In the data rows, 500 means zero.
Here are some numbered points:
<472 511 521 555 546 574 440 305 612 458 485 321 367 480 607 298 556 708 530 493 546 442 591 659 451 554 540 625 670
 434 600 409> 0
<821 237 771 643 727 610 606 513 170 754 752 491 483 658 412 460 731 201 499 384 586 636 547 727 453 450 614 732 552
 490 526 322> 1
<654 412 624 373 522 915 681 491 455 403 409 585 555 717 314 502 417 413 352 582 461 528 434 462 587 511 596 464 327
 554 603 465> 2
<358 483 296 515 337 287 534 476 634 255 235 643 515 239 613 502 429 691 644 655 652 528 525 281 480 439 720 396 482
 431 293 846> 3
<453 630 162 367 499 283 418 466 587 353 303 642 382 582 375 637 280 401 403 475 427 438 588 409 562 492 564 578 353
 631 386 612> 4
<592 268 390 556 344 312 520 369 633 348 458 461 351 506 544 450 556 510 351 747 378 437 536 274 428 417 609 601 644
 694 506 426> 5
<338 650 335 335 428 557 404 396 516 169 484 373 441 694 484 415 487 621 491 562 421 560 549 444 504 336 631 745 629
 601 490 545> 6
<597 648 663 648 482 499 380 356 647 357 391 564 627 508 523 347 550 893 514 447 429 327 259 335 428 572 459 463 462
 653 311 483> 7
<282 336 346 417 423 429 320 269 677 471 414 721 450 416 568 532 557 536 409 717 390 543 380 582 441 595 792 209 648
 560 410 537> 8
<515 388 512 439 548 176 372 452 345 566 489 489 537 609 543 360 552 730 550 225 628 477 714 344 418 562 709 428 765
 371 554 536> 9
<295 574 587 416 610 466 651 609 461 360 459 437 506 464 480 567 275 683 505 471 434 474 406 469 459 539 505 305 314
 524 325 455> 10
<559 510 358 538 434 668 523 525 498 775 481 292 623 555 624 400 453 540 496 326 479 556 704 562 437 521 253 349 662
 460 489 335> 11
<434 487 585 355 339 606 495 403 555 398 336 496 491 419 618 394 529 443 643 382 430 541 432 451 327 432 386 459 495
 309 499 561> 12
<347 526 448 406 575 388 585 378 608 628 472 465 421 543 492 668 500 507 542 406 332 341 448 387 427 602 425 373 329
 659 570 589> 13
<654 304 682 722 647 592 573 422 212 839 796 460 714 588 509 632 625 132 483 757 736 852 488 669 476 313 324 614 450
 376 457 617> 14
New points follow, each followed by the number of its nearest point above, looking only along the 7 directions in which the numbered points spread most.
<462 659 535 586 383 623 526 570 626 653 243 236 582 165 715 370 557 752 447 781 528 615 621 579 650 420 322 569 617
 558 582 538> 12
<365 378 349 446 515 522 541 485 501 560 505 484 600 432 406 413 389 470 455 459 516 557 487 519 661 525 575 522 512
 440 377 399> 12
<392 603 596 489 394 383 477 531 523 284 396 657 572 422 488 475 572 521 396 388 478 495 596 368 647 600 527 536 384
 471 578 568> 10
<388 713 526 441 476 485 552 431 443 584 329 512 513 359 525 513 455 631 644 702 474 391 500 285 456 499 406 437 331
 526 443 656> 10
<316 592 192 305 447 598 467 651 479 460 393 680 514 409 426 581 526 356 360 665 475 278 459 394 288 489 643 618 382
 625 467 526> 4
<289 498 582 552 452 330 651 506 506 522 417 480 607 501 570 486 398 555 392 545 537 563 466 615 509 538 435 486 495
 485 653 500> 12
<294 479 182 307 384 639 508 507 417 410 544 722 501 538 340 294 598 363 438 653 326 415 377 370 568 343 667 386 467
 643 559 421> 5
<566 584 470 459 530 580 547 507 493 449 600 367 537 707 382 773 337 508 550 451 441 348 458 310 600 510 525 539 394
 516 519 757> 10
<521 521 477 616 377 547 467 395 640 564 280 594 317 462 703 391 479 543 548 663 508 326 510 602 453 615 421 583 419
 336 433 485> 12
<371 566 537 626 412 447 474 540 546 379 379 408 472 223 568 284 685 670 418 710 398 381 557 255 504 593 548 406 467
 564 607 573> 12
<388 656 400 511 181 528 299 476 583 379 235 666 551 624 491 647 452 585 432 463 279 358 498 620 441 578 700 386 366
 654 455 306> 13
<475 522 577 558 517 616 342 546 444 479 586 439 527 701 379 646 459 430 435 478 566 549 567 723 483 617 581 439 310
 688 376 511> 2
<610 509 555 641 441 571 506 599 587 441 443 348 339 491 375 693 409 462 340 593 485 578 647 696 561 568 406 540 488
 545 547 400> 2
<737 486 332 473 632 296 507 543 654 194 550 570 337 524 552 527 438 657 428 291 351 416 543 478 358 558 689 370 528
 469 341 284> 13
<532 497 568 551 459 476 575 511 644 515 390 435 624 536 505 358 396 751 497 573 635 488 549 593 517 569 473 523 572
 512 571 507> 12
<678 621 413 427 527 663 473 465 360 666 600 541 261 473 495 465 693 347 582 403 517 435 486 597 600 422 367 729 393
 506 486 313> 2
